128 stands for zero in the data rows.
Here are some points, one per row:
array([172, 188, 168, 150, 60, 163, 83, 110, 71, 122, 185, 114, 185, 31, 233, 111, 232, 128, 130, 71, 123, 92,
       136, 182, 115, 130, 140, 162, 114, 37, 161, 52])
array([168, 178, 182, 131, 56, 177, 79, 113, 76, 121, 181, 120, 178, 39, 209, 105, 225, 118, 182, 65, 126, 73,
       132, 180, 122, 131, 160, 146, 121, 47, 152, 95])
array([162, 170, 194, 117, 52, 184, 79, 114, 83, 120, 179, 125, 174, 57, 166, 100, 209, 112, 203, 66, 130, 57,
       127, 174, 130, 133, 178, 134, 127, 69, 142, 141])
array([154, 162, 203, 112, 50, 183, 82, 113, 89, 119, 180, 129, 173, 87, 117, 94, 181, 110, 202, 74, 133, 46,
       123, 167, 137, 135, 190, 126, 133, 94, 133, 176])
array([145, 156, 206, 112, 52, 175, 87, 110, 93, 117, 182, 132, 174, 125, 81, 87, 147, 110, 198, 86, 137, 43,
       119, 159, 144, 137, 196, 122, 139, 117, 125, 192])
array([138, 150, 204, 115, 61, 162, 93, 105, 97, 115, 185, 136, 177, 160, 65, 82, 113, 112, 196, 99, 142, 48,
       114, 152, 151, 139, 192, 121, 146, 140, 118, 194])
array([131, 145, 197, 119, 77, 147, 99, 100, 100, 112, 189, 140, 179, 184, 65, 77, 87, 116, 192, 112, 147, 59,
       109, 145, 159, 141, 182, 125, 153, 162, 113, 189])
array([125, 140, 187, 122, 100, 134, 106, 94, 101, 109, 192, 144, 180, 195, 70, 74, 74, 119, 173, 124, 152, 74,
       103, 139, 167, 142, 167, 131, 161, 180, 109, 183])
array([120, 136, 175, 125, 127, 121, 113, 88, 101, 106, 192, 148, 177, 195, 76, 73, 71, 123, 134, 135, 158, 90,
       97, 133, 175, 141, 150, 140, 169, 190, 107, 178])
array([117, 131, 164, 127, 153, 109, 119, 86, 100, 102, 186, 153, 168, 189, 80, 74, 75, 126, 92, 146, 163, 106,
       90, 128, 182, 138, 134, 151, 176, 185, 108, 176])
array([114, 126, 153, 127, 173, 98, 126, 87, 99, 98, 175, 159, 150, 181, 82, 76, 83, 130, 68, 156, 167, 120,
       83, 123, 187, 132, 119, 162, 183, 170, 109, 176])
array([113, 121, 144, 127, 186, 87, 131, 95, 96, 93, 156, 166, 126, 173, 81, 80, 92, 133, 64, 167, 169, 132,
       77, 119, 190, 124, 106, 172, 187, 151, 112, 177])
array([113, 115, 136, 126, 190, 75, 137, 112, 94, 88, 133, 173, 100, 166, 82, 85, 101, 136, 67, 177, 170, 143,
       72, 114, 190, 115, 95, 178, 189, 132, 117, 178])
array([114, 109, 128, 124, 188, 65, 142, 135, 91, 82, 111, 180, 77, 160, 88, 90, 108, 139, 71, 188, 168, 152,
       68, 108, 188, 106, 85, 179, 188, 115, 123, 175])
array([115, 102, 121, 123, 182, 55, 146, 163, 89, 77, 93, 187, 62, 156, 102, 95, 114, 142, 72, 197, 165, 160,
       67, 103, 183, 100, 78, 170, 184, 98, 131, 165])
array([118, 95, 115, 123, 174, 50, 148, 189, 88, 72, 83, 193, 55, 153, 125, 98, 120, 144, 74, 204, 161, 167,
       68, 97, 176, 97, 72, 149, 178, 81, 139, 146])
array([121, 88, 108, 125, 164, 48, 148, 210, 89, 68, 80, 197, 55, 152, 152, 102, 124, 147, 83, 208, 157, 174,
       72, 92, 170, 96, 67, 116, 172, 66, 147, 119])
array([126, 81, 102, 129, 155, 52, 146, 222, 94, 65, 81, 199, 59, 152, 177, 104, 127, 150, 104, 207, 152, 181,
       76, 87, 164, 96, 63, 75, 166, 56, 155, 92])
array([131, 76, 95, 137, 145, 59, 140, 226, 103, 64, 87, 199, 65, 153, 193, 106, 129, 152, 133, 202, 148, 188,
       82, 83, 158, 99, 59, 34, 160, 53, 162, 70])
array([80, 59, 86, 233, 114, 156, 177, 155, 96, 109, 115, 62, 80, 135, 170, 164, 151, 213, 148, 115, 108, 148,
       202, 181, 78, 37, 182, 13, 123, 117, 21, 130])
array([105, 56, 91, 198, 120, 160, 173, 117, 129, 116, 114, 60, 94, 132, 163, 163, 128, 211, 147, 118, 90, 151,
       199, 194, 75, 38, 182, 63, 121, 123, 36, 125])
array([129, 60, 96, 146, 125, 162, 172, 90, 160, 123, 113, 62, 109, 129, 152, 162, 108, 210, 147, 120, 73, 153,
       194, 198, 74, 42, 176, 111, 119, 130, 51, 122])
array([154, 69, 99, 98, 131, 162, 173, 77, 181, 129, 112, 66, 125, 126, 142, 162, 96, 208, 147, 121, 58, 154,
       187, 192, 74, 55, 166, 149, 116, 137, 65, 118])
array([176, 81, 102, 74, 136, 160, 175, 75, 189, 135, 110, 72, 138, 124, 132, 163, 91, 198, 147, 122, 48, 155,
       180, 179, 76, 85, 154, 171, 114, 144, 80, 115])
array([193, 94, 104, 70, 141, 157, 179, 81, 188, 141, 107, 79, 146, 121, 124, 164, 92, 175, 146, 122, 45, 155,
       172, 163, 80, 124, 142, 179, 111, 151, 96, 111])
array([201, 105, 105, 74, 144, 153, 182, 91, 183, 147, 103, 87, 150, 119, 121, 165, 96, 140, 143, 122, 51, 155,
       166, 148, 84, 159, 130, 176, 108, 157, 113, 108])
array([196, 116, 105, 80, 147, 149, 184, 103, 177, 154, 100, 93, 150, 117, 120, 166, 104, 106, 137, 122, 62, 155,
       160, 133, 88, 179, 120, 167, 104, 161, 130, 105])
array([183, 126, 105, 82, 148, 144, 182, 114, 172, 161, 95, 100, 147, 115, 121, 168, 112, 82, 129, 120, 77, 154,
       155, 120, 93, 184, 112, 155, 100, 164, 148, 102])
array([163, 134, 105, 83, 148, 140, 175, 124, 167, 168, 91, 105, 142, 113, 124, 169, 120, 73, 120, 119, 91, 152,
       151, 106, 96, 181, 105, 142, 95, 163, 164, 99])
array([143, 142, 104, 84, 146, 137, 160, 133, 165, 175, 87, 109, 137, 111, 127, 171, 128, 73, 113, 117, 104, 150,
       148, 93, 100, 176, 101, 130, 89, 160, 178, 97])
array([123, 150, 102, 92, 143, 134, 139, 140, 164, 182, 85, 113, 131, 108, 131, 172, 136, 78, 109, 114, 117, 148,
       146, 81, 102, 173, 98, 120, 84, 156, 187, 94])
array([105, 158, 100, 112, 138, 132, 114, 147, 165, 188, 85, 117, 125, 105, 135, 173, 144, 83, 108, 111, 129, 145,
       144, 71, 104, 171, 98, 110, 78, 150, 190, 91])
array([89, 166, 98, 143, 132, 130, 91, 153, 167, 192, 90, 119, 120, 102, 139, 173, 151, 87, 108, 108, 141, 141,
       143, 66, 105, 172, 99, 102, 72, 145, 186, 89])
array([73, 174, 94, 177, 126, 129, 73, 158, 169, 194, 98, 121, 114, 98, 143, 173, 158, 88, 110, 105, 153, 137,
       143, 68, 106, 171, 102, 96, 68, 140, 177, 88])
array([58, 183, 91, 200, 121, 129, 62, 163, 171, 194, 111, 123, 109, 95, 146, 173, 164, 88, 112, 101, 165, 131,
       143, 75, 106, 168, 106, 90, 64, 135, 165, 88])
array([43, 192, 86, 210, 116, 129, 59, 168, 171, 191, 127, 125, 104, 91, 150, 172, 170, 88, 114, 97, 175, 125,
       143, 85, 105, 157, 112, 86, 63, 131, 150, 89])
array([27, 201, 81, 210, 113, 130, 61, 172, 168, 186, 143, 126, 100, 87, 153, 171, 175, 88, 115, 94, 181, 118,
       144, 96, 104, 137, 119, 82, 63, 127, 135, 93])
These points spread out most along one direction. Take the direction at right angles to it along which they spread out most. Then take the direction at right angles to both along which they spread out most. Go by this last direction. Where along it does each point below lie, from 0 to 99? The average is 50, and the first point in the table lies past the average. One standard deviation of the points above along it is 16.
array([163, 134, 105, 83, 148, 140, 175, 124, 167, 168, 91, 105, 142, 113, 124, 169, 120, 73, 120, 119, 91, 152,
       151, 106, 96, 181, 105, 142, 95, 163, 164, 99]) 49
array([154, 162, 203, 112, 50, 183, 82, 113, 89, 119, 180, 129, 173, 87, 117, 94, 181, 110, 202, 74, 133, 46,
       123, 167, 137, 135, 190, 126, 133, 94, 133, 176]) 61
array([89, 166, 98, 143, 132, 130, 91, 153, 167, 192, 90, 119, 120, 102, 139, 173, 151, 87, 108, 108, 141, 141,
       143, 66, 105, 172, 99, 102, 72, 145, 186, 89]) 69
array([196, 116, 105, 80, 147, 149, 184, 103, 177, 154, 100, 93, 150, 117, 120, 166, 104, 106, 137, 122, 62, 155,
       160, 133, 88, 179, 120, 167, 104, 161, 130, 105]) 38
array([117, 131, 164, 127, 153, 109, 119, 86, 100, 102, 186, 153, 168, 189, 80, 74, 75, 126, 92, 146, 163, 106,
       90, 128, 182, 138, 134, 151, 176, 185, 108, 176]) 47
array([121, 88, 108, 125, 164, 48, 148, 210, 89, 68, 80, 197, 55, 152, 152, 102, 124, 147, 83, 208, 157, 174,
       72, 92, 170, 96, 67, 116, 172, 66, 147, 119]) 51
array([43, 192, 86, 210, 116, 129, 59, 168, 171, 191, 127, 125, 104, 91, 150, 172, 170, 88, 114, 97, 175, 125,
       143, 85, 105, 157, 112, 86, 63, 131, 150, 89]) 76
array([58, 183, 91, 200, 121, 129, 62, 163, 171, 194, 111, 123, 109, 95, 146, 173, 164, 88, 112, 101, 165, 131,
       143, 75, 106, 168, 106, 90, 64, 135, 165, 88]) 75
array([131, 76, 95, 137, 145, 59, 140, 226, 103, 64, 87, 199, 65, 153, 193, 106, 129, 152, 133, 202, 148, 188,
       82, 83, 158, 99, 59, 34, 160, 53, 162, 70]) 54
